Here are some numbered points:
array([ 1.10,  0.18, -0.03, -0.80,  0.38,  0.88, -0.38, -0.04, -1.69,
        0.44,  0.63, -0.40, -0.27,  0.84, -0.79,  0.83,  0.12,  2.64,
       -0.45,  0.38,  1.93,  0.46, -1.10,  0.29]) 0
array([ 0.75, -0.58, -0.14, -1.74, -0.22,  1.13, -0.28,  0.91,  0.98,
       -1.49, -0.93, -0.60,  0.34,  0.92, -1.51,  0.88, -1.14,  0.03,
        0.25, -1.29,  0.14,  1.64,  2.43, -2.63]) 1
array([-2.35,  0.68,  0.76,  2.82,  0.55,  1.94,  0.02, -0.12, -0.11,
        2.33, -1.03, -0.38,  1.08, -0.31, -1.24, -0.66,  0.94,  0.54,
       -2.29, -0.37,  1.35,  0.07, -2.12,  1.64]) 2
array([-0.99,  0.27, -1.29,  1.23,  0.95, -2.18, -0.98,  0.19, -0.62,
        0.92, -0.60,  0.88, -0.49, -0.75,  0.01,  1.10,  0.17,  0.40,
        1.47, -1.17, -1.85, -1.69, -0.25, -0.09]) 3
array([ 1.92, -0.06,  0.84,  1.02,  1.36,  1.90,  0.87, -0.36,  0.07,
       -0.81, -0.54,  0.54, -1.75, -0.51, -0.16, -0.95,  0.45, -0.83,
       -1.41,  1.25,  1.56, -0.44,  0.59, -0.45]) 4
array([-1.82, -1.31, -0.80,  0.23, -0.79, -0.29, -1.37, -0.95,  1.72,
       -0.21, -0.67,  0.90,  1.05,  0.24,  0.76,  0.21, -0.39, -2.12,
        1.13, -0.91, -2.33, -0.02,  0.18,  1.73]) 5
array([-0.95, -0.41,  1.90,  1.37,  0.41, -1.14,  0.28,  2.32, -0.31,
       -1.19, -0.50, -0.75, -1.49,  0.03, -1.38, -1.68, -0.16,  0.51,
       -0.92, -0.45,  1.08,  1.28,  0.53, -1.68]) 6
array([-0.66,  0.33, -0.91, -2.05, -2.09, -0.28,  1.43,  0.31,  1.67,
       -1.30, -0.52, -0.03,  0.46,  0.09,  1.18, -0.06, -1.27, -0.51,
       -0.61, -1.17, -1.30,  0.18,  0.22, -0.05]) 7
array([ 1.04, -0.08, -0.29, -1.22,  1.11, -0.94,  0.42,  0.23, -0.94,
       -0.29,  0.90, -0.61,  0.03, -0.16,  0.15,  1.85, -0.65,  2.81,
        0.95, -0.37,  1.06, -0.44, -0.56,  0.77]) 8
array([ 0.15, -0.79,  0.06, -0.94, -0.99,  0.99, -0.64,  0.21,  0.46,
       -0.98,  1.47, -0.55,  0.46,  0.76,  0.44, -0.04, -1.30, -1.31,
        1.66,  0.91, -1.17, -0.14,  0.56,  2.21]) 9
array([ 0.38,  1.80, -0.72, -2.23, -0.69, -0.44,  1.85,  1.68,  0.25,
        0.77, -0.56, -2.38,  1.55, -1.14, -1.17,  1.67, -1.88,  1.75,
       -0.91, -0.34,  0.19,  0.09, -0.14, -1.17]) 10
array([-0.36, -0.06, -0.32, -0.35, -0.96,  0.55, -0.92, -0.52, -0.08,
        0.24,  0.09,  0.18,  0.88,  1.09,  0.16, -0.13,  0.56, -0.43,
        0.94,  0.70, -1.28, -0.49, -0.96,  1.87]) 11
array([ 0.24,  0.93, -0.75,  0.35,  0.32,  1.32, -0.80, -0.19, -0.08,
        1.51, -0.27, -0.15,  0.05, -0.60, -0.95,  0.45, -0.12, -0.64,
       -0.91,  0.51,  0.08, -0.08, -0.88,  1.08]) 12
array([-1.92, -0.14,  0.28,  0.95, -1.30, -0.16,  0.03,  0.00,  0.10,
        0.48, -0.93, -0.64,  0.99,  0.90, -0.17, -1.91,  2.40, -0.48,
        0.10,  1.05,  0.54,  0.06, -1.04,  0.61]) 13
array([-0.60, -0.15,  0.20,  0.23, -1.09, -1.45, -1.28,  0.38,  0.50,
        0.36,  0.97,  1.20, -1.25,  0.93,  0.46,  0.70,  0.45, -1.35,
        0.24,  0.23,  0.42, -0.40, -0.47, -1.05]) 14
array([ 0.45, -0.23, -1.59, -0.32, -0.32, -2.95, -1.13, -1.44, -0.50,
        0.67,  1.18,  1.63, -0.70,  0.68,  1.81,  0.28,  1.01, -0.67,
        1.57,  0.84, -1.13, -1.99, -1.62,  1.80]) 15
array([-0.07, -0.02, -0.65, -0.73,  0.18, -1.10,  0.97,  0.44,  0.89,
       -0.21, -0.99, -1.65,  1.36, -1.23,  0.12,  0.04, -0.91, -0.05,
       -0.20,  0.01,  0.17,  0.05, -0.43,  1.38]) 16
array([-1.48, -2.05,  1.31, -0.16,  1.45, -1.81, -0.85,  1.90,  1.18,
       -2.62,  0.67,  3.53, -3.21,  1.56,  0.76,  0.35,  0.85, -0.99,
        2.86, -2.77, -1.88,  0.59,  1.75, -1.57]) 17
New points follow, each followed by the numbers of its two nearest points above, nearest first.
array([ 0.96, -0.62, -0.81, -2.11,  0.03,  0.96, -0.07,  0.62,  0.98,
       -1.59, -0.95, -0.38,  0.24,  0.56, -1.20,  1.15, -1.13,  0.27,
        0.39, -1.19, -0.13,  1.19,  2.52, -2.62]) 1 7
array([ 1.35, -0.03,  0.61,  0.66,  0.95,  1.73,  0.70, -0.01,  0.46,
       -0.70, -0.57,  0.40, -1.33, -0.23, -0.25, -0.56,  0.12, -0.64,
       -1.35,  0.73,  1.23, -0.36,  0.22, -0.06]) 4 12
array([ 0.36,  1.65, -0.51, -2.43, -0.57, -0.72,  1.92,  1.63, -0.05,
        0.61, -0.35, -1.88,  1.28, -0.77, -1.04,  1.93, -1.69,  2.27,
       -0.67, -0.44,  0.18,  0.07, -0.27, -1.60]) 10 8
array([ 0.97,  0.08, -0.15, -0.64,  0.53,  0.70, -0.95, -0.29, -1.62,
        0.64,  0.47, -0.30, -0.05,  1.16, -1.07,  1.33,  0.28,  3.04,
       -0.22, -0.01,  1.67,  0.53, -1.27,  0.52]) 0 8
array([ 0.54, -0.24, -0.65, -0.31,  0.14,  0.03, -0.17, -1.59, -1.61,
        1.15,  1.19,  0.73,  0.31, -0.51,  0.51,  0.48, -0.16,  0.29,
        1.39,  1.09, -1.21, -1.15,  0.44,  0.33]) 11 12
array([ 1.19, -0.45, -0.77, -2.17, -0.21,  1.25, -0.12,  0.72,  1.24,
       -1.61, -1.27, -0.73,  0.30,  0.60, -1.12,  0.92, -1.01,  0.01,
        0.24, -1.32,  0.26,  1.58,  2.76, -2.93]) 1 7
array([ 0.76,  0.18, -0.38, -0.37,  0.90,  0.43, -0.69, -0.19, -1.59,
        0.84,  0.27,  0.23, -0.29,  0.60, -0.81,  1.33,  0.18,  2.64,
       -0.03, -0.07,  1.34, -0.33, -1.28,  0.66]) 0 8
array([ 0.23,  0.06, -0.14, -1.00, -1.15,  0.68, -0.38, -0.74, -0.27,
        0.23,  0.50,  0.40,  0.71,  1.00,  0.32,  0.25, -0.03, -0.32,
        0.71,  0.76, -1.28, -0.40, -0.50,  1.10]) 11 9
array([-1.77, -0.29,  0.40,  1.10, -1.25,  0.16, -0.04, -0.14,  0.05,
        0.18, -0.72, -0.46,  0.76,  1.02, -0.10, -2.20,  2.36, -0.55,
        0.15,  1.29,  0.46,  0.13, -0.87,  0.94]) 13 11
array([-0.18, -0.07, -0.03, -0.79, -1.13,  0.74, -0.59, -0.39,  0.16,
       -0.03,  0.35,  0.50,  0.55,  1.21,  0.19,  0.05,  0.25, -0.59,
        0.74,  0.59, -1.25, -0.36, -0.43,  1.05]) 11 9
array([-2.10,  0.87,  0.58,  2.53,  0.69,  2.33, -0.19,  0.02, -0.03,
        2.30, -1.06, -0.34,  1.02, -0.12, -1.47, -0.31,  1.15,  0.59,
       -2.04, -0.28,  1.19,  0.33, -2.04,  1.45]) 2 12
array([-1.67, -2.29, -0.31,  0.81,  0.62, -2.61, -1.59, -0.38,  1.09,
       -2.70, -0.57,  2.91, -1.08,  1.79,  2.01, -1.29,  1.05, -1.44,
        2.51, -2.97, -3.05,  0.01,  1.30, -0.10]) 17 5
array([-0.98, -0.71,  1.51,  0.94, -0.68, -0.69,  0.24, -0.38, -0.36,
        0.26,  1.03,  1.59, -1.00,  0.14,  0.76, -1.41, -0.14, -0.77,
       -1.03, -0.16,  0.11,  0.52, -0.06, -0.87]) 14 6
array([-0.36,  1.71,  0.11,  0.16,  1.12,  1.56,  1.37,  1.58,  0.34,
        0.44, -0.30,  0.03, -1.22, -0.93, -0.60, -0.19,  1.02, -0.62,
       -0.43,  1.33, -0.54, -1.00, -0.75,  1.41]) 12 4
array([ 1.13,  0.32,  0.75,  1.01,  0.53,  1.59,  1.32, -0.10,  0.56,
       -0.72, -0.83,  0.25, -1.38, -0.51,  0.02, -1.24,  0.42, -0.96,
       -1.86,  0.97,  1.38, -0.58,  0.12, -0.12]) 4 12
array([-0.47,  0.17, -0.13, -0.41, -1.21,  0.87, -0.21, -0.44,  0.03,
        0.19,  0.04,  0.43,  0.69,  0.77,  0.15, -0.54,  0.24, -0.75,
        0.32,  0.80, -1.40, -0.65, -0.52,  1.41]) 11 9
array([-2.18, -0.27,  0.35,  1.07, -1.26, -0.33,  0.22, -0.01,  0.56,
        0.27, -1.29, -0.03,  0.86,  0.89, -0.09, -1.79,  2.30, -0.48,
       -0.10,  0.58,  0.38, -0.05, -0.94,  0.25]) 13 11
array([-0.05, -0.02,  0.60,  0.91,  0.64,  0.30, -0.21,  0.48, -0.62,
       -0.66,  0.83, -0.78, -0.20, -0.18, -0.12, -1.08,  0.39,  0.10,
        0.16,  0.15,  0.76,  0.96,  0.93, -0.71]) 6 4
array([-0.13,  2.03, -0.23, -1.95, -0.56, -0.20,  2.25,  1.96,  0.33,
        0.81, -0.79, -2.38,  1.28, -0.89, -1.38,  1.35, -1.20,  2.18,
       -1.35, -0.26,  0.49,  0.14, -0.42, -1.47]) 10 16
array([-1.40, -2.09,  1.12,  1.46,  0.76,  0.64, -0.18, -0.39,  0.78,
       -1.28, -1.67,  0.71, -0.18,  0.76,  0.08, -2.55,  1.45, -0.55,
       -0.03, -0.44,  0.30,  1.28,  0.35,  0.93]) 13 6
array([-1.54, -2.11,  1.28,  1.47,  0.84,  0.47,  0.12, -0.39,  0.68,
       -1.22, -1.66,  0.81, -0.23,  0.73, -0.02, -2.58,  1.54, -0.30,
       -0.14, -0.38,  0.30,  1.10,  0.33,  0.89]) 13 6
array([ 0.19,  1.89, -0.56, -1.75, -0.24, -0.05,  1.92,  1.63,  0.31,
        0.77, -0.70, -1.93,  1.17, -1.03, -1.19,  1.84, -1.56,  1.61,
       -1.02, -0.53,  0.19, -0.26, -0.29, -1.07]) 10 16
array([-0.03,  1.71, -0.46, -1.84, -0.57, -0.38,  1.85,  1.38, -0.07,
        1.16, -0.63, -2.32,  1.85, -0.84, -1.29,  1.61, -1.43,  2.15,
       -0.90, -0.36,  0.15,  0.09, -0.50, -1.01]) 10 16
array([ 0.96,  0.08, -0.17, -0.55,  0.58,  0.45, -0.79, -0.08, -1.67,
        0.78,  0.48, -0.30, -0.29,  0.85, -0.98,  1.20,  0.17,  2.82,
       -0.17,  0.15,  1.79,  0.29, -1.18,  0.47]) 0 8
array([-2.10,  0.57,  0.75,  2.52,  0.61,  1.86, -0.06, -0.09, -0.01,
        1.98, -1.12, -0.26,  1.04, -0.03, -1.17, -0.60,  0.85,  0.56,
       -2.02, -0.25,  1.16,  0.14, -1.92,  1.50]) 2 12
array([ 0.46, -1.30,  0.99,  0.51,  1.00,  0.89,  1.12,  0.29,  0.71,
       -0.52, -1.94,  0.05, -0.04, -0.31,  0.36, -1.29, -0.70, -0.37,
       -1.06,  0.26,  1.47,  0.05,  0.41, -0.32]) 4 16
array([ 0.70,  0.53, -0.87, -0.18, -0.21, -0.36, -0.46,  0.78,  0.58,
       -0.51,  0.13,  0.08, -1.52, -0.84,  0.93, -0.48, -0.22, -1.45,
       -0.43, -0.53,  0.30,  0.74,  0.91, -1.22]) 14 7
array([-0.35,  2.29, -0.30,  0.30, -0.60,  0.94,  1.40,  0.79,  1.07,
        0.68,  0.00, -0.86, -0.05, -0.62, -0.43,  0.08,  0.44, -0.68,
       -2.16,  0.71,  0.50, -0.79, -1.87,  1.33]) 12 16
array([ 0.88,  0.14, -0.10, -0.63,  0.61,  0.66, -0.65, -0.21, -1.65,
        0.65,  0.37, -0.49,  0.21,  0.92, -1.05,  1.17,  0.33,  3.11,
       -0.14,  0.23,  1.76,  0.37, -1.35,  0.63]) 0 8
array([-1.47, -1.99,  1.08,  1.58,  0.78,  0.53, -0.07, -0.61,  0.43,
       -0.72, -1.52,  0.75, -0.10,  0.60, -0.11, -2.30,  1.45, -0.20,
       -0.07, -0.09,  0.27,  0.81,  0.09,  1.17]) 13 11
array([ 0.05, -0.32,  0.27,  0.73,  1.67,  1.18,  0.00,  0.09, -0.51,
       -0.32,  0.41,  1.20, -1.33, -0.90, -0.24, -0.09, -0.22,  0.05,
        0.04, -0.93, -0.11,  0.40,  1.38, -0.90]) 4 12
array([-0.05,  0.10, -0.39, -0.46, -0.78,  0.23, -0.72, -0.41, -0.18,
        0.14,  0.28,  0.39,  0.27,  0.91,  0.39, -0.11,  0.45, -0.51,
        1.01,  0.59, -1.30, -0.32, -0.47,  1.07]) 11 9
array([-1.69, -2.22,  1.50,  1.83,  1.04,  0.63,  0.05, -0.42,  0.55,
       -1.21, -1.58,  1.09, -0.37,  0.79, -0.32, -2.78,  1.72, -0.52,
       -0.16, -0.32,  0.30,  1.06,  0.30,  0.91]) 13 6
array([ 0.85, -0.32, -0.45, -1.64,  0.10,  1.28,  0.23,  0.93,  1.13,
       -1.81, -1.36, -0.43,  0.05,  0.56, -1.24,  0.87, -0.89,  0.21,
        0.16, -1.72,  0.10,  1.52,  2.84, -3.49]) 1 7
array([ 1.36,  0.09,  0.73,  1.10,  0.67,  1.81,  1.35, -0.68,  0.30,
       -0.67, -0.92,  0.50, -1.07, -0.61,  0.14, -1.08,  0.24, -0.75,
       -1.75,  1.06,  1.19, -0.98,  0.14,  0.18]) 4 12
array([ 1.12, -0.67, -0.49, -1.46,  0.25,  1.21, -0.62,  0.54,  0.89,
       -1.47, -0.85, -0.39, -0.02,  0.73, -1.26,  1.07, -0.80, -0.05,
        0.55, -1.15,  0.24,  1.51,  2.39, -2.40]) 1 7
array([-0.29, -0.35,  0.31,  1.30,  0.02, -0.41,  1.02, -0.60,  0.08,
        0.43, -0.90,  1.77, -1.21, -0.48,  1.02, -2.06, -0.08, -0.88,
       -1.85,  0.02,  0.33, -1.03, -0.26, -0.59]) 4 14
